In the rows, zero is written as 128.
Named turns come first, each shown by rows before and after it. Which turns, in which order, take the first row of each pair that follows to the second? Write the first one first, as in the answered first pair.
turn Q_422:
[140 113 113 139 125 139 129 113]  ->  [138 125 141 140 131 146 116 116]
[121 148 156 105 145 130 127 139]  ->  [123 126  99 106 140 123 150 142]
[133  99 111 141  96 146  97 120]  ->  [133 105 133 142 100 150  85 121]
turn Q_216:
[143 149 132 122 104 113 119  62]  ->  [141 149 125 119 104 107 125  65]
[129 149 126 103 136  78 161 121]  ->  [135 121  84 109 120  87 155 125]
[130 107  85 127 131 160 126 149]  ->  [130 109 116 135 129 173  99 151]
[113 130 138 132 139 135 121 104]  ->  [111 133 135 128 141 129 130 105]
turn Q_254:
[138 146 160 128 142 122 147 154]  ->  [141 142 100 128 122 103 156 107]
[131 119 103 126 114 123 116 107]  ->  [129 112 145 128 128 140  99 145]
[127 144 105 124 162 117 158 146]  ->  [133 118  79 130 142 130 141 141]
[130 119 119 134 131 137 141 149]  ->  [131 130 125 128 135 129 152 145]
turn Q_752:
[127 120 176 118 130 161  98 133]  ->  [126 126 163 106 157 144 147 164]
[113 143 121 129 124 130 129 123]  ->  [114 143 125 132 124 133 123 124]
[120 131 146 131 133 131 113 142]  ->  [119 132 134 127 140 119 134 145]
[128 121  79 132 122 110 132 103]  ->  [130 123 113 142 109 130  87  96]
Then:
(2 to 3 turns a pair)
[129 117 132 131 142 142 141 176]  ->  [135 107  89 138 102 136 112 120] : Q_254 Q_254 Q_752
[128 136 178 131 119 151  86 132]  ->  [123 139 147 114 155 124 167 173] : Q_752 Q_216
[126 138 188 118 108 135  79 134]  ->  [123 142 148  99 150 105 168 179] : Q_752 Q_216
[129 137 149 100 151 132 158 158]  ->  [131 100 123 115 132 156 133 170] : Q_752 Q_216 Q_254
[116 200 178 100 153  96 146  99]  ->  [124 171 100 110 109  96 134  45] : Q_216 Q_752
[136 111 132 140 102 144  89 132]  ->  [131 158 171 120 135 117 126 128] : Q_216 Q_216
[117  85 105 148  91 162 110 133]  ->  [109  93 129 143 119 161 134 178] : Q_752 Q_752
[142 134  88 138 163 109 176 142]  ->  [150  96  72 157 127 139 116 129] : Q_254 Q_752
[127 150 162 118 116 127  92  74]  ->  [121 164 165 103 157 104 161 118] : Q_752 Q_216
[113 148 149 103 152 119 158 131]  ->  [117 129 168 121 128 154  98 127] : Q_254 Q_752 Q_254
[127 124 172 141 141 163  74 170]  ->  [125 154  86 110 161  91 183 135] : Q_752 Q_254
[130 122 144 138 149 144 132 175]  ->  [132 102  89 142 130 139 142 156] : Q_216 Q_752 Q_216
[134 141 146 129 118 132 103 126]  ->  [136 117 110 133 108 134 109 130] : Q_752 Q_254 Q_254
[122 126  76 112 146 101 196 139]  ->  [125 110 160 144 102 165  59 117] : Q_752 Q_216 Q_752
[133 145 151 114 120 142 112 116]  ->  [137 115 119 121 109 153 108 127] : Q_752 Q_254 Q_254
[140 124  83 117 108 102 161 130]  ->  [138 152 179 121 108 124  99 122] : Q_752 Q_752 Q_216
[131  97  90 118 145 144 166 183]  ->  [136 109  54 115 121 123 164 119] : Q_254 Q_752
[136 108  78 139  91 113  98  79]  ->  [128 160 130 124 106  92 109  61] : Q_752 Q_254 Q_254
[129 160 163 121 124 111 107  81]  ->  [130 148 103 117 124  92 151  87] : Q_216 Q_216
[108 134 184 110 138 157 104  95]  ->  [109 135 168 111 124 151 104  73] : Q_254 Q_254 Q_216
[122 157 142 120 151 123 123  99]  ->  [121 126 152 130 157 153 106 147] : Q_216 Q_254 Q_254
[134 138 166 132 160 146 136 170]  ->  [132 125 116 130 160 135 169 172] : Q_216 Q_216
[115 159 160 130 100 107 108  88]  ->  [120 136 126 139  81 116  95  87] : Q_216 Q_752 Q_254
[113 159 107 149 115 104 122  97]  ->  [115 152 115 157 108 116 101  98] : Q_216 Q_216 Q_216
[143 111  96 116 122 102 156  80]  ->  [143 105 176 132 121 147  85 109] : Q_752 Q_254
[134  94 108 124 126 135 121 140]  ->  [133 102 114 119 144 128 140 153] : Q_216 Q_752 Q_752
[ 95 142 168 129 126 146 104 109]  ->  [ 98 153 133 118 124 119 141  80] : Q_254 Q_216
[137 112 175 163 149 127  81 156]  ->  [135 134 100 138 161  71 172 128] : Q_752 Q_254
[112 128 121 105 160 144 191 200]  ->  [120  82  64 127 120 167 153 179] : Q_216 Q_216 Q_752
